arr = [-1, 20, 17, -6, -38, -14, -3, -11, -5, -21, -18, -17, -1, -5]
The entry just left of the largest entry is -1
The largest entry -> 20
The entry just left of -3: -14

Questions about the grid below. Rows and columns are numbered from 1.
1) Give the entry just left of the largest entry.
2) Give the entry in the top-right corner.
3) Give the entry at row 2, column 1.
4) Give the entry at row 1, column 1.
5) Give the entry at row 3, column 1.
6) Give the entry just right of 27.
7) Give the entry directly below the smallest entry.
8) Give the bottom-right entry.
[[  9 -23  11  15  -4  -7  13  13  21 -22   4   3   1]
 [-33  16 -35  25 -29  -2 -32 -25  14  16  14  23  31]
 [ -7  18  -2 -35  20 -11  -4  -3 -45   2  -9 -32 -31]
 [ 19 -20  23 -20  18 -10  22  18 -13 -25 -11 -25 -30]
 [-10  -5   5  11  12 -36  11  20  -1 -36  20 -23 -17]
 [  9 -30   9  11 -10  -6  10   9  21 -24  -3   3   0]
 [ 11 -24  10 -22   2  -6   8   3 -13 -19 -20 -18 -24]
 [ 13 -21  14 -12   6  -6  13  10  -5 -20 -11 -14 -19]
 [-13  10   5  -1  27 -42  12  22 -20 -33  23 -38 -30]
 [  3 -25   1  12 -16  -3   2   1  20 -17  -4   8   5]
 [ 13 -22  -3 -28 -20  28 -11 -23  -9  16 -40   9  -2]
 [ 15 -35  -5  -7 -36  34 -11 -24  19  13 -37  29  17]]
1) -36
2) 1
3) -33
4) 9
5) -7
6) -42
7) -13
8) 17

[[2, -7, -4, 24, 1, 1],
 [8, -1, -25, 7, -4, -6],
 [-14, -42, -28, 8, 30, -2],
 [8, -30, 7, -7, -14, 0]]
Indices start at 1.
The top entry of the column that holds the smallest entry is -7
The entry in the top-right corner? 1
The entry at row 1, column 1? 2
The bottom-right entry? 0
The entry directly above the largest entry? -4
The entry at row 1, column 3? -4
The entry just left of the smallest entry? -14
The entry directly above the smallest entry -> -1
The entry in row 2 and column 3: -25
The entry at row 2, column 1: 8
The entry in row 3 and column 3 -> -28
The entry directly below the largest entry? -14

m = [[529, 555, 421, 506, 613, 534, 520, 153, 520, 528, 51, 509, 524, 498, 495, 520], [525, 574, 528, 510, 311, 670, 486, 701, 554, 503, 758, 508, 503, 496, 506, 505], [510, 564, 517, 511, 302, 686, 491, 652, 538, 453, 592, 510, 510, 508, 510, 509], [539, 563, 483, 513, 233, 635, 498, 541, 539, 463, 598, 514, 505, 458, 505, 507]]
Find the entry just right of 513.
233
Find the entry just right of 538.
453
The minimum is 51
The entry just left of the largest entry -> 503
The entry just left of the smallest entry -> 528
The entry just left of 507: 505
Find the entry just left of 513.
483
The entry just right of 574 is 528
Find the entry just left of 652.
491

Read these off the grid that follows. Counting starts at 1.
1) Give the entry directly below 29.
2) Give the entry in row 1 and column 2.
3) Give the entry at row 3, column 1.
4) Give the entry just left of -395.
5) Give the entry at row 1, column 1.
6) Give the entry in the top-right corner.
7) Give the entry at row 1, column 3.
8) Give the entry in row 2 and column 1.
 646  -589  -342   134    -4    94   255   -28   219
 117  -509  -368  -220   116   581  -218  -231   339
 489  -549  -434   404  -283   191   -12    30   126
-354   462   -66  -288  -333  -160  -403  -433  -445
-393   483   106  -136  -343  -393  -238  -245  -458
-471   462   448  -372   155  -432   -12  -129  -339
-569   462    79  -220  -243   -82  -526  -216  -352
 371  -448  -342   656  -343    -4    29   247   -20
-275   118  -329  -321  -194   483  -649  -433    60
 -40  -448  -395   370  -283   464  -423   117   272
 371  -407  -289   673  -353  -101    91   276  -126
 567  -367   -66    33   116  -374   646    44  -100
  19    78   237   286   -54  -685   420   406  -299
 489  -347     0    66   165  -393   646   131   -33
 136  -448    27   437    66  -218   338   624   193
-119  -327  -421    66  -263   600  -567  -158   259
1) -649
2) -589
3) 489
4) -448
5) 646
6) 219
7) -342
8) 117

[[-76.36, -2.25, -53.56, -186.90], [135.29, 40.33, 65.35, 96.74], [79.17, -110.84, -66.86, -133.49], [55.42, 69.23, 64.58, -200.31], [-148.04, 19.55, 2.67, 73.49]]
The entry just left of the smallest entry is 64.58
The 3rd smallest entry? -148.04
The largest entry? 135.29
The second largest entry is 96.74
The minimum? -200.31
The entry just right of the largest entry? 40.33
The 1st entry in reading order: -76.36
The entry just left of -53.56? -2.25
The entry just right of -110.84 is -66.86
